One vector is turned by the same rotation once a tick. Each row is the vector after some number of ticks, and that number follows the row.
The counts run from 0 to 434.
[167  56 137 118 133 111 152  97 126  94  85 154 149 125 138 145 162 111
 133 132  92 127 136  97 141 104 167 119 103 141 138  96  75 122 150 120
 166 138 117 111 135 129 134 155  77 102 151] | 229
[147 150  96 125 148 125 139 142 142  99  78 164 132 113 120 154 104 149
 117 162 116  68 158  90 141 102 149 160 119 139 142 158 133 131 175 111
 170 148 129 111 151 172  65 154 163  99 137] | 414
[142 110 110 132 142 129 146 133 136 105 107 153 111 155 104 128 140 147
 139  82 134 168 124  96 104 131 123 108  96 154  94 120 114  80 137 125
 150 167 131 124 160 108 180  97  81 176 180] | 313
[130 113 109 127 107 150 181 122 123  68 109 149  79 123 104 132 128 132
 132 111 127 137 150 122 127 125 140  66  87  97 118 115 140 101 141 141
 112 192 118 113 133  87 164 111  70 143 148] | 138
[137 142  80 174 153 120 147 151 175  65 119 117 146 132 102 125 124  84
  99  78 145  75 118  96 164 107 115 116 137 142 122 152 138 136 136 138
 160 158 104  86 104 118 105 126 129 166 121] | 285
[108 130  72 205 116 128 150 180 192  97 141  95 149 136 102 123  98  94
 118  90 122  97 131 126 136 105 106 118 125 117 130 131 144 116 131 122
 137 142 133 104 111 101 124 144 143 183 119] | 283
[128 112  97  94 136 167  83 149 169 134 101 163  80 139 113 104  98 157
 158 111 109 167 111 109  98 118  83 148 132 142 128  96 104 125 162 119
  71 160 145  99 138 139  85 119 115 144 109] | 127
[120 118 130 134 135 135 175 128 178 109  93 140 139 133 126 123 108 123
 150 104  82 167 147 100 142 137 147  98 107 122 117 113 130 120 108  95
 177 151 131 166 154  88 153 109  65 151 145] | 316
[108  80  78 101 145 131 108  85 162 118 171 140 122 121  94 122 152 114
 124 134  76  83 130 143 150 111 142 145 147 144 129  68 101 132 153 133
  97 109 107  99  89 122 144 165 122 141 121] | 255
[118 123 121 110 150 135  79 114 145 124 114 154 161 144 119 139 115 159
 106 140 158  82  82 149 125 141 144 111 115 148  93 123 143 175 104 107
  80 140  80  70 104 100 124 145 102 120 101] | 174
[112 113  84  78 123 159 151 111 131 110 121 139 104 107 109 127  83 147
 137 157 110 151 171 151 135 122 104 136 118  70 110  61 144  86 126 137
 134 134  99 168 119 105 160 133  87 144 119] | 339
[155 110 123 145 155 114  83 103 117 143  80 133  95 134 119 112 136 134
 133 125 164 129 154 155  91 155 145 179  78 112  92 149 132  93 118 152
 120 123  66 113 149 124 125 137  93 121 175] | 184
[119  87 111  58 153 131 109 104 125 120 144 181 156 130 109 110  95 161
 114 170 121 123 112 106 155 134 108 126 126 144  77  74 130 142 121 110
 132 143  88 128 118 100 154 131  78 118  89] | 343
[104 131 112 113 132 148 114 109 148 147 112 151 134 131  95 166 146 188
 114 174 136  80 141  96 107 109 127 145  99 135 131 135 137  98 143  92
 171 129 116 134 150 158  74 113 179 131 163] | 417
[ 97 155  52 169 146 144 143 131 164  95 121  95 116 152  69 164 170 118
 126 102 120 110 129 126 116 130 120 136 124 146 104 129 144 136 103 119
 130 144 114 137 114 111 111 107 134 197 175] | 289
[113 109 124  95 137 110 141  79 142 124 137 156 107 107  86 122 149 119
 135 152  89 135 121 123 126 122 156  84  85 137 104  96 125 140 115 105
 101 163 103 154 163  70 149 107  59 132 158] | 142
[162 112  94 109 122 151 123  83 141 118  90 134 133 108 123 131 128 130
 149 155  49 109 179 102 144 120 124 163 130 100 143  95 154 147 118 119
 137 122 122 169 117 130  60 135 103  94 148] | 35
[163 124 102 150 110 137 122 163 153 107 105 126 102 156 126 135  63 147
 133 108 148 137 145 114 106 124 117  93 112 131 112 148 118  74 185 113
 138 196 142  93 112 143 138 124 109 161 154] | 307
[124  86 108 156 160 108 160 148 115 129  48 138 130 134 137 160 170 136
 156  77 105 119 157 149 112 102 195 132  96 117 137 124  90 123 132 129
 138 128 109 115 158  96 129 154 103 151 144] | 403
[125 151 139 129 139 166 125 107 216 102 116 120  93 155 113 136 134 132
 123 134 115  93 108 128 150 175 173 111 140 173 102 186 164 123 134  88
 153 178 110 115 103 155 114 147 122 136 152] | 92
[136 119 111  93 182 117 172 134 168  95  90 166 126 114 107 107 131 100
 140  95  89 153 111 101 151 127 157 121 105 173 106 111 114 149 129  82
 145 156 143 147 185 110 144 119  69 125 120] | 318
[159 126 120 120 146 119  62 157 131 137 113 159 115 150 123 118 120 154
 142 103 120  97 154 121 145 125 144 111 113 168  79 156 190  90 167 106
 118 160 124  73 127 144  93 156 134  87 121] | 391
[109 130  82  97 131 153 119 135 141  94  98 165  94 105 130 126 128 119
 116 109 170 138 147 145 100  99  88 160  93 103 118  97 174  63  97 188
 150 128  97 123 118 118 133 105 120 140 140] | 161
[160 121  78 130 144 168 129 132 132 112  48 141 112 138 130 133 115 153
 186  98  72 121 188 141 144 148 147 175 133  95 132 124 151 136 162 117
 112 136 126 124 135 149  86 153 122  99 120] | 211
[115  86 141 138 136 105  81  74 218 159 160 132  95 134 124 102 167 100
 129 147 105 128 124 140 123 157 148 145  94 159 111 142 131 109 116 130
 157 141 106 141 125 129 115 118 123 141 182] | 271
[126 117  98 105 149  91 105 146 167 125 106 185 123 101 112 112  87 119
  91 185 136 118 100 120  99 112 136 139  78 159 139 122  88 171 140 140
  96 156 135 118 166  97  96 134 102 102 113] | 150
[151  83 154 133 153 110 127 135 117 119  88 138 127 129 145 152 167 131
 130  63 134 115 137 130 162  96 167  60  93 133 110 154 140  98 133 118
 171 161  88  80 125 115 115 133 102 123 143] | 398
[178 116 133 136 106 167  85 102 149 127 102 128 144 173 121 139 134 186
 131 164 164 122 106 118 102 174 133 163  87 139  96 130 140  93 116  75
 121 116  78 118 127 145 120 126 112 123 166] | 6
[121 136  68 187 137 124 148 167 184  79 130 108 142 128 100 131 104  75
 112  83 128  86 135 110 153 106 109 119 132 127 124 148 147 127 135 135
 155 158 126  96 101 125 114 144 132 168 125] | 284
[104 151  76 159 145 137 132 123 170 117 141 108 138 151  65 152 158 122
 112 109 120  93 110 103 127 127 117 125 133 158 103 126 139 141 105 106
 132 131  99 132 114  98 112  98 130 201 171] | 288
[130 137 115 116 145 127 159 149 173 110  70 182 134 107 122 112  58 142
 109 137 141 119 104 107 147 123 134 123 108 134 173 148  98 174 120 108
 111 172 135 123 169 123  86 108 119 127  89] | 325
[132  73  89 174 165  99 132 175 168 148 126 118  93 131  90  92 107 123
 137  92 111 134 149 124 120 129 116 146 124 120 130 132  79 101 178 114
 109 140 117 128 161 128 139 161 120 172 139] | 104
[118 103 130 157 146 125 136 120 198 135  94 104  59 133 132 107 124 117
 160  90 105 137 149 170 132 163 154 129 122 105 146 171 111  98 142 108
 140 167 102 143 127 147 131 148 100 155 152] | 98
[134 147  87 142 140 129 146 160 155 114  81 149 148 109 110 151  99 143
 116 171  94  72 170 104 134 105 158 152 122 124 145 150 151 125 162 101
 157 143 141 123 146 152  86 165 162 106 133] | 413
[135  91  80 110 103 133 101 147 141 111 117 164 106 135 143 127  91 168
 140 143  79 106 170 148 152 117 109 113 140 124 135 104 161 109 152 145
 136 184 154 118  91 162  85 133 156  84 116] | 42
[109 115  88 116 130 165 143 134 140 120  88 150  91 125 120 173 144 177
 122 146 129 112 161 126 111 109 128 151 117 119 142 135 154  68 154 127
 180 153 128 132 138 170 112 125 185 131 160] | 419
[173 110  78  84 132 142 110  99 141 103 104 150 120 122 105 121 150 117
 151 158  51 115 174 108 155 124 128 171 132 133 135  94 160 145 125 130
 114 125 126 157 127 152  78 131 127  78 143] | 36
[114 121  84 112 160  99 107 120 173 143 145 152  80 108 110 144 149 112
  79 150 138  68 137 151 111 100 145 126 116 158 152 153 130  90 122 138
 147 149 112 123 122 145  88 124 189 147 178] | 70
[ 91  50 106  90 144 160 129 107 140 137 108 162 113 146 134 142 165 177
 159  94 125 137 145 140 127 108 116 166 135 132 117  77  86  95 163 146
 166 125 124 109 124 158 153 137 139 148 120] | 426
[115  97 142 115  96 151 118 131 168  95 108 144 159 138 149 119  82 153
 105 192 161 114  93 133 135 150 140  88 105 132 116 116 148 148  98  95
 117 156 111 121  93 106 142 143  72  99  97] | 349
[106 106  77 121 146 130 133 149 184  91 110 115 145 148 132 119 108 115
 140 112 108 113 145 139 150 118 134 161 163 140  99  96 122 134 163 154
 175 119 126 113  67 133 162 189 105 166 109] | 82
[165  44 100 147 156  94 117 165 112 113 120 164 155 139 106 112 153 140
 110 101 121  96  97 117 173 113 120 113 102 147 135 130 110 136 135  91
 100 143  97 101 165 124 108 117 141  99  91] | 21
[134 105  69 152 140 128 126 186 126  98  83 124 153 143 108 181 186 143
 122 103 172 106 107 126 100 117 125 123 100 158 108 116 128 103 101  91
 127 122 103 118 135 132  96 124 146 136 139] | 200
[125 150  71 117 128 157 129 152 159 107  93 173  79 105  88 136  99 144
  89 147 165 116 111 122  95 114 116 137  93 129 178 128 102 111 115  95
  83 152 123 122 161 139  91  97 159 157 137] | 329
